In the rows, 128 means zero.
Where one turn sends some rows of the set: a few examples, then the rows asked:
Z_715: [109 108 117 134 142 156 117 133 116 160 124 133 141 120 135 139 127 128
  81 131 129  97 117]
Z_770: [111 121 127 135 132 111  64 131 125 156 128 114 102 111 113 127 132 129
 125 127 119 140 118]
Z_117: [129 121 104 128 143 129 179 134 142 105 122 125 112 116 144 118 149 136
 132 131 115 102 121]
Z_771: [148 125 113 117 154 145  85 125 151 119 124 139 139 110 124 131 131 124
 143  96 126 127 135]
Z_304: [159 118 122 120 112 142 134 135  86 149 128 110 116 125  85 128 138 146
 152 130 125 160 120]
Z_102: [119 105 104 124 148 156 126 120 125 173 128 150 137 105 150 126 120 144
 101 110 133 111 138]
Z_498: [106 107 125 142 145 165 124 132 121 161 136 128 130  98 136 141 124 124
  94 116 124 101 113]
Z_256: [112 119 129 134 133 114  69 126 128 162 129 115  97  99 113 124 124 135
 137 119 121 140 126]
Z_365: [144 131 124 112 143 135  82 128 140 126 105 134 147 127 111 137 120 135
 140 118 137 106 139]
Z_313: [103 127 124 123 156 102 116 135 151 125 137 132  80 111 117 135 131 127
 116 146 137 148 122]
Z_984: [104 135 131 116 141  87 114 134 148 138 125 139  97 124 119 139 118 139
 124 156 145 135 132]
Z_33: [110 135 116 130 120 166 167 123 115 151 152  87 112 125 137 127 132 139
 163 115 126 132 128]
Z_346: [118 121 114 122 132 103  66 125 129 164 124 130 110 116 124 118 130 141
 130 123 124 147 134]
Z_677: [144 122 114 118 161 152  82 128 141 111 113 124 128 117 105 132 136 122
 123 113 133 118 126]
Z_53: [162 115 109 118 116 141 132 136  89 142 132 115 119 130  92 124 151 139
 143 127 121 170 116]
Z_740: [129 120 106 124 143 131 182 133 137 109 113 121 107 117 135 117 143 143
 132 137 124  96 125]
Z_855: [128 125 111 130 134 123 180 136 144 109 124 129 121 117 148 125 145 135
 140 130 112  99 121]
Z_866: [120 135  94 114 122 156 165 117 116 156 144 103 121 140 148 115 135 153
 159 118 133 139 143]
Z_719: [119 137  84 111 119 146 155 125 114 145 140 107 133 164 150 118 150 144
 136 133 129 140 135]
Z_191: [116 110 104 126 140 148 119 128 123 165 128 151 150 123 151 133 130 134
  88 122 127 108 128]
Z_795: [104 135 117 134 119 166 158 133 108 136 149  76 113 140 127 134 143 128
 140 133 125 126 112]
Z_35: [121 134  95 114 118 162 176 129 104 155 127 158 117 125 119 122 156 128
 144 131 126 151 139]
Z_189: [109 139 101 123 115 151 151 134 107 136 139  89 130 165 135 131 151 130
 127 146 127 128 117]
Z_763: [139 130 136 126 142 142  84 133 146 120 122 128 144 111 114 145 124 119
 147 107 124 109 126]
Z_552: [114 138 117 123 111 166 180 130 101 161 128 147 113 114 110 130 141 130
 159 131 127 137 136]
Z_729: [157 123 125 125 102 133 130 141  93 146 141 118 133 130  98 137 145 133
 156 126 112 163 113]
Z_508: [110 137 110 123 113 166 168 140  94 143 121 138 115 134  99 134 159 116
 128 151 126 134 120]
Z_574: [126 127 118 128 130 120 180 136 140 114 118 126 123 121 143 126 138 141
 142 137 117  90 125]
Z_857: [117 119 118 127 135 111  70 122 131 165 129 125 100 102 122 118 125 141
 139 114 122 148 135]
Z_38: [128 124 113 124 135 124 181 133 136 114 110 122 114 121 136 120 137 147
 137 140 124  88 127]
Z_426: [108 136 120 133 111 171 174 139 103 146 137 139 112 113 108 138 155 110
 146 133 117 140 117]
Z_187: [107 128 126 116 153 100 121 126 150 141 129 136  79 106 116 130 115 144
 130 143 147 144 138]
Z_541: [115 121 115 126 132 106  63 129 125 157 122 122 107 121 116 122 135 134
 121 131 122 143 125]
Z_59: [162 117 114 123 112 139 133 136  96 145 143 119 124 122 101 128 149 135
 155 116 113 174 116]
Z_903: [111 107 124 136 143 162 129 124 124 174 134 138 134  92 143 136 112 138
 111 108 129 102 130]
Z_601: [143 123 124 116 157 153  89 121 139 126 108 123 124 106 102 131 116 137
 143 108 142 109 140]
Z_561: [161 122 122 117 102 131 132 136  89 153 129 119 132 133  95 131 138 146
 158 129 122 159 123]
Z_572: [115 141 103 117 104 152 167 138 101 150 124 157 132 143 118 133 160 119
 137 146 122 140 129]
Z_778: [100 134 141 127 140  93 118 136 155 137 141 137  94 107 125 145 117 130
 138 141 133 140 125]
Z_752: [108 131 119 119 148  91 116 132 159 133 143 149  95 113 135 134 129 131
 129 137 133 155 131]

Z_59 -> Z_729
Z_187 -> Z_313
Z_601 -> Z_677
Now find these:
Z_35 -> Z_426
Z_740 -> Z_117
Z_346 -> Z_256
Z_189 -> Z_866
Z_498 -> Z_191

